In the data rows, the value 50 means zero.
Here are some points, one per row:
[68 77 58 59 57 64 60 55 49 47 45 34 41 52 72 79 62 60 50 47 32 31 37 44 38 40
 35 40 44 41 43 62 70 69 69 67 53 60 46 42 38 50 49 55 54 43 46 46 57 53 73 72
 57 57]
[64 68 47 49 68 70 87 60 61 50 50 51 46 46 53 56 48 68 67 85 71 43 28 48 46 43
 48 47 55 66 85 53 56 36 32 38 43 46 35 34 45 58 49 42 48 43 39 46 51 69 74 77
 62 52]
[72 90 60 55 53 53 59 48 39 33 43 33 40 48 48 37 40 53 52 35 65 53 54 63 67 54
 52 51 36 53 53 79 82 81 60 51 50 56 56 51 48 50 38 52 52 83 82 96 39 43 31 27
 27 45]
[49 41 45 51 38 42 23 41 44 43 39 49 93 64 51 49 47 42 40 48 70 55 61 79 54 43
 53 48 86 55 57 36 33 40 44 46 42 38 47 35 59 73 67 71 85 59 60 41 34 32 43 32
 33 47]
[44 30 45 44 40 42 43 48 60 66 60 77 51 44 52 36 53 37 40 22 30 32 36 37 46 57
 58 81 78 45 26 39 28 25 45 43 39 33 33 34 39 41 35 33 33 58 68 76 44 42 37 22
 39 50]
[40 36 45 46 49 58 78 67 68 64 62 44 38 51 69 89 64 67 51 33 36 40 50 32 40 36
 34 35 41 51 58 68 72 72 47 47 54 43 33 47 48 48 53 56 48 39 49 51 59 60 68 65
 69 46]
[52 57 50 54 62 64 78 65 48 56 47 39 41 52 67 93 58 65 52 28 38 45 34 35 43 43
 38 41 32 37 39 41 38 41 52 42 58 68 99 73 80 65 58 56 55 38 40 34 22 33 18 11
 13 40]
[46 41 51 60 52 63 63 63 72 55 58 64 38 36 47 33 54 43 55 82 67 51 61 59 38 38
 53 54 40 49 52 64 70 74 83 65 56 66 39 50 54 80 62 64 69 34 39 33 16 23 29 28
 20 44]
[38 29 49 43 48 35 46 44 48 59 51 87 46 39 48 39 46 46 43 68 85 75 57 67 53 41
 36 43 36 41 34 50 66 70 64 52 62 69 79 50 44 56 43 50 42 44 40 45 55 57 64 63
 78 54]
[34 27 44 34 42 31 27 26 36 37 39 22 48 88 41 47 45 32 40 36 51 56 58 76 69 56
 53 47 56 80 85 61 59 49 35 47 45 39 40 47 48 43 41 40 33 39 29 27 31 55 63 82
 73 78]
[38 27 40 49 35 39 21 39 37 36 37 21 43 60 50 49 48 52 54 73 75 64 51 50 39 42
 52 46 36 33 28 35 23 21 50 35 48 42 35 41 32 63 53 66 79 72 81 62 42 42 44 27
 40 50]
[32 39 40 50 46 41 41 44 53 63 64 85 53 34 35 32 42 32 41 23 21 38 42 35 38 39
 54 56 86 42 30 28 31 32 30 40 39 29 27 52 24 34 46 44 36 41 39 39 61 64 49 56
 41 44]
[45 29 48 39 40 34 21 37 38 33 42 31 43 72 55 56 55 76 70 83 64 39 40 39 51 43
 51 47 47 30 24 22 32 33 30 48 37 34 28 30 41 71 71 62 63 46 34 35 30 32 27 31
 26 38]
[41 27 40 59 41 40  6 45 41 42 42 22 73 78 54 26 45 40 45 42 37 51 69 59 62 71
 45 37 68 74 89 50 37 37 57 44 43 42 37 54 37 43 48 45 30 23 39 34 62 53 66 68
 73 52]
[43 33 43 50 55 48 46 56 62 61 59 82 30 35 47 43 41 28 42 39 23 28 38 35 49 65
 61 59 64 75 91 36 43 48 35 53 45 47 46 50 48 50 64 62 67 83 97 90 30 35 33 49
 30 44]
[66 86 63 58 62 71 84 60 57 46 60 45 46 40 47 44 40 36 45 44 43 61 76 70 75 61
 52 26 88 60 53 26 27 33 40 46 48 46 34 35 30 37 40 44 37 48 51 69 52 37 47 37
 38 47]
[41 32 52 48 57 59 75 71 70 68 66 55 36 53 52 38 43 48 58 79 77 70 61 64 45 41
 44 38 43 32 26 38 52 63 59 69 72 72 92 51 59 39 49 40 39 52 50 51 65 65 52 63
 46 56]
[44 45 45 33 52 36 35 35 36 39 44 46 80 83 45 47 42 40 49 63 62 78 54 48 49 62
 30 31 86 49 38 41 45 39 23 41 48 47 40 63 47 69 69 74 73 71 69 52 43 50 26 45
 30 47]
[42 32 46 53 31 51 33 57 54 57 60 82 48 44 44 43 48 59 58 94 75 62 48 42 40 40
 57 48 34 52 63 83 69 61 81 56 53 42 42 42 58 36 44 39 39 36 49 51 63 46 63 41
 51 49]
[57 71 62 60 64 66 71 59 47 45 42 34 52 45 61 81 66 61 52 43 38 44 40 33 37 49
 41 36 45 34 42 68 72 71 56 49 54 56 56 43 34 52 52 52 41 50 43 43 36 47 46 74
 80 78]
[35 28 44 36 43 39 39 43 38 46 48 60 72 49 49 43 35 40 49 21 43 38 37 34 66 70
 78 85 40 30 42 71 76 70 58 68 66 67 67 51 48 59 36 48 49 52 32 42 51 60 62 59
 73 59]
[42 41 56 48 52 55 80 56 56 74 67 54 44 38 42 34 48 51 43 26 33 57 62 61 72 69
 51 49 35 71 80 83 66 48 47 46 50 43 50 53 38 71 78 80 84 79 69 37 31 44 22 18
 34 45]
[58 75 55 65 66 59 71 54 61 51 48 38 40 48 46 40 51 41 39 41 34 42 38 56 64 71
 69 60 19 29 26 26 35 33 40 45 46 46 69 81 94 48 48 52 38 46 47 52 77 52 55 57
 47 44]
[69 82 60 52 45 61 54 55 45 41 44 41 33 34 41 43 48 39 47 38 52 53 74 71 69 65
 45 46 23 28 28 40 19 19 51 43 36 45 67 78 96 51 42 46 50 44 41 43 61 65 67 54
 71 52]
[39 28 43 45 50 43 23 43 39 43 36 30 72 70 47 47 54 51 46 68 55 66 71 64 48 41
 41 51 65 35 38 32 36 29 53 43 40 47 36 51 46 41 54 54 62 70 87 95 36 39 40 40
 37 47]
[70 81 67 52 59 63 80 64 48 40 40 30 27 48 40 38 39 38 40 16 42 46 30 33 47 50
 68 93 95 64 60 44 36 28 49 36 44 43 38 36 32 54 49 47 50 45 38 38 71 64 57 46
 59 46]
[41 37 48 44 49 33 20 42 51 46 49 83 68 42 66 86 65 72 65 51 30 47 45 36 33 33
 37 33 26 62 76 74 57 64 54 52 36 45 35 51 44 44 46 46 42 41 45 43 67 56 62 58
 57 58]
[43 25 40 45 45 42 36 47 52 54 49 78 55 48 39 45 48 44 46 29 32 34 48 59 85 82
 67 64 33 41 31 57 67 85 71 61 63 70 56 38 49 41 49 42 55 39 43 40 59 57 65 67
 57 50]
[40 29 50 44 35 39 41 41 44 54 62 84 56 42 66 99 72 94 70 44 60 44 37 52 47 44
 52 44 90 73 58 38 40 18 33 43 53 40 36 52 55 47 34 35 38 61 38 52 66 61 45 45
 54 41]
[75 93 51 50 44 41 23 31 37 47 48 25 29 31 54 65 67 82 65 72 41 52 48 32 36 45
 45 44 52 42 38 50 50 69 68 58 63 75 90 60 47 39 52 51 46 46 51 39 50 52 65 60
 71 56]
[43 30 46 56 53 58 74 67 60 62 66 52 41 42 40 38 41 42 44 66 74 82 67 67 37 49
 43 46 36 52 57 78 67 79 46 55 41 49 42 53 40 35 46 38 39 48 41 44 68 49 53 48
 58 42]
[71 83 57 60 57 55 54 53 45 51 51 42 40 36 50 26 39 42 44 38 35 49 50 31 39 49
 57 70 21 39 28 30 28 31 39 40 48 45 55 81 91 39 53 48 51 39 45 36 31 42 62 78
 79 75]
[40 27 47 41 37 42 29 34 45 34 45 51 99 75 40 33 46 32 42 33 30 22 38 34 36 35
 59 68 22 46 34 34 52 61 57 60 67 75 91 55 74 45 47 41 42 44 38 54 65 59 61 60
 51 40]
[49 63 60 64 63 64 90 61 63 62 46 41 49 44 45 56 64 69 68 91 70 44 47 34 41 38
 46 48 65 84 79 46 37 43 44 56 43 34 37 47 44 37 36 40 45 47 44 53 62 56 50 50
 51 47]
[81 99 56 54 56 47 39 38 44 45 40 37 36 39 46 41 46 26 38 51 56 60 66 72 50 48
 45 38 28 54 61 68 82 78 48 65 67 49 35 39 39 39 50 35 37 46 50 61 61 57 32 42
 27 32]
These points spread out most along one direction. Take the direction at right angles to it along which they spread out most. Go by this last direction. Where along it does each point below lie, from 0 to 99? 50 is the average, and the first point above lies past it. One standard deviation of the points above along it is 16.
[81 99 56 54 56 47 39 38 44 45 40 37 36 39 46 41 46 26 38 51 56 60 66 72 50 48
 45 38 28 54 61 68 82 78 48 65 67 49 35 39 39 39 50 35 37 46 50 61 61 57 32 42
 27 32] 64
[68 77 58 59 57 64 60 55 49 47 45 34 41 52 72 79 62 60 50 47 32 31 37 44 38 40
 35 40 44 41 43 62 70 69 69 67 53 60 46 42 38 50 49 55 54 43 46 46 57 53 73 72
 57 57] 55
[66 86 63 58 62 71 84 60 57 46 60 45 46 40 47 44 40 36 45 44 43 61 76 70 75 61
 52 26 88 60 53 26 27 33 40 46 48 46 34 35 30 37 40 44 37 48 51 69 52 37 47 37
 38 47] 76
[41 37 48 44 49 33 20 42 51 46 49 83 68 42 66 86 65 72 65 51 30 47 45 36 33 33
 37 33 26 62 76 74 57 64 54 52 36 45 35 51 44 44 46 46 42 41 45 43 67 56 62 58
 57 58] 27
[38 27 40 49 35 39 21 39 37 36 37 21 43 60 50 49 48 52 54 73 75 64 51 50 39 42
 52 46 36 33 28 35 23 21 50 35 48 42 35 41 32 63 53 66 79 72 81 62 42 42 44 27
 40 50] 52
[42 32 46 53 31 51 33 57 54 57 60 82 48 44 44 43 48 59 58 94 75 62 48 42 40 40
 57 48 34 52 63 83 69 61 81 56 53 42 42 42 58 36 44 39 39 36 49 51 63 46 63 41
 51 49] 36
[69 82 60 52 45 61 54 55 45 41 44 41 33 34 41 43 48 39 47 38 52 53 74 71 69 65
 45 46 23 28 28 40 19 19 51 43 36 45 67 78 96 51 42 46 50 44 41 43 61 65 67 54
 71 52] 61
[57 71 62 60 64 66 71 59 47 45 42 34 52 45 61 81 66 61 52 43 38 44 40 33 37 49
 41 36 45 34 42 68 72 71 56 49 54 56 56 43 34 52 52 52 41 50 43 43 36 47 46 74
 80 78] 55
[64 68 47 49 68 70 87 60 61 50 50 51 46 46 53 56 48 68 67 85 71 43 28 48 46 43
 48 47 55 66 85 53 56 36 32 38 43 46 35 34 45 58 49 42 48 43 39 46 51 69 74 77
 62 52] 59
[35 28 44 36 43 39 39 43 38 46 48 60 72 49 49 43 35 40 49 21 43 38 37 34 66 70
 78 85 40 30 42 71 76 70 58 68 66 67 67 51 48 59 36 48 49 52 32 42 51 60 62 59
 73 59] 23
